In the rows, zero is written as 128.
One turn moves every row onto another: examples first, then more rows asked
J692: [104 134 132 126 137 111  90 129  70 147 109 140 121 111 132 149 149]
J962: [165 143 129 126 129 115 126 104 125  86 123 118 116 112 115 112 111]
J979: [153 113 109 134 128 134 139 137 122 125 122 118 117 174 147 118  85]
J686: [134 121 130 116 105 123 106 121 153 118 115 121 145  75 112 125 152]
J85: [101 138 135 107  95 137 151 125 137 122 133 100 117 144  99 169 128]
J39: [133 165 112 132 166 109  99 174 108 112 135  98 137 138 129 127 124]
J294: [146 133 132  83 125 142 117 125 125 163 140  87 142 103 111 146 106]
J110: [126 111 136 136  80 128 107 174 149 130 138 135 112 161 131 143 139]
J910: [113 126 101 122 160 146 154 105 136 157 119  91 142 117 111 131 136]
J808: [100 100 142 107 125 157 131 133 134 106 161 103 142 118  94 149 146]
J627: [120  86 113 158 149 120 128 117 117 123  95 133 127 135 153 109 140]
J900: [124 125 134 151  88 147 101 147 132 128 142 138 109 154 167 142 146]
J720: [107 146 106 142 152 147 107 140 114 114 142 175 141 111 113 146 155]
J298: [ 86 107 132 131 134 129  95 135  92 160 102 132 143 129 115 166 145]
J363: [127 119 104 133 159 160 125  85 120 125 113 103 130 123 150 118 149]
J958: [ 92 130 135 121 140 105  87 118  77 142 105 140 124 118 118 143 144]
J858: [ 90 140 101 110 135 125 115 150 132 170 137 150 141 166 151 141 145]
J223: [147 100 127 100 118 116 127 108 127 148 132 106 140 145 157 104 102]
J251: [117 141 107 121 146 156 101 162 107 115 150 122 110 142  66 125 125]
J478: [137 153  99 109 142 137  89 161  88 126 160 122 123 154 101 107 125]
J615: [130 120  90 109 105 144 108 168 116 117 111 153 126 141 167 132 107]
J96: [160 112 125 126 182 115 122 130 101  97 117 118 127 131 114 133 115]
J987: [115 151  92 125 104 167 124 118 158 151 120  93 127 121 125 112 134]
J150: [ 83 109 116 114  92 130 136 117 131 127 131 117 164 138  86 131 140]
J327: [139 139 112 127 126 137 134 126 171  85 125 113 147 112 103 121 116]
J709: [125 151 144 115 128 105 120 171 122 136 173 156 112 128 121 142 108]
J153: [142 141 105 102 142 147  91 155 101 121 168 125 125 160  94 113 127]
J516: [129 126 124 141  92 146  90 159 127 125 141 140 114 151 171 132 148]
J89: [127 110 108 150 140 122 130 150  77 157 127 140 118 101 139 126 159]
J893: [132  93 137  99 108 125 151 122 150 146 124 122 141 106 138 139 102]

J478 turns into J692
J110 turns into J251
Where do these go?
J96 turns into J627
J720 turns into J858
J85 turns into J808
J363 turns into J223
J294 turns into J686
J153 turns into J958
J327 turns into J910
J89 turns into J615

One turn moves every row onto another: examples first, then more rows asked
J303: [161 173 127 138 133 121  77 123 104 118  88 159  88  87]
J517: [166 145 168 191 112 143 124 130  97 111 146 112 102 135]
J555: [167 156 141 151 123 160 116 123 104 139 165  95 100 128]
J496: [193 164 151 113 120  93  72 139  93 111  98 159 125 115]
J683: [182 127 158 177 109 136 137 127  86 128 147 112 117 131]
J95: [157 163 157 175 120 158 111 128 109 118 156 101  91 133]
J206: [174 118 182 173 116 106 134 135  91 120 154 126  99 120]
J370: [181 180 154 117 124 102  60 141 103 102 101 156 113 117]
J845: [165 164 135 151 128 111  85 124  98 112  81 166  93  89]
J593: [187 170 157 121 120  95  67 141  97 101  96 160 119 117]
J93: [138 149 160 114 158 114 127 107 110  95 118 115  96 163]
J668: [144 145 153 103 159 114 129 104 108 106 121 112 101 160]
J553: [183 135 142 152 117 146 132 122  90 146 159 102 117 127]
J841: [154 145 186 179 124 121 114 138 107 105 158 121  78 123]
J423: [184 180 146 105 127 105  60 139 103 111 105 152 115 114]
J548: [150 133 162 116 152 102 139 106  99  99 113 120 108 162]
J711: [179 153 119 128 129 111  92 120  92 134  87 161 105  85]
J793: [170 167 117 124 134 120  82 119 100 132  92 156  96  84]
J569: [151 135 154 104 155 107 137 104 101 108 118 115 109 160]
J340: [184 117 161 140 122 114 136 128  90 148 167 115 107 113]
J167: [192 170 144 102 124  99  68 138  96 117 104 154 123 114]
J299: [176 151 131 145 125 106  93 122  90 121  80 168 104  87]
J236: [149 160 166 150 134 138 103 133 117 124 174 106  71 118]
J375: [142 141 166 122 153 106 132 108 105  91 113 120 100 163]
J117: [169 143 150 126 133 133 116 127 106 150 180 103  90 112]

J117 turns into J340
J95 turns into J555
J496 turns into J593
Where do these go?
J845 turns into J303
J668 turns into J569

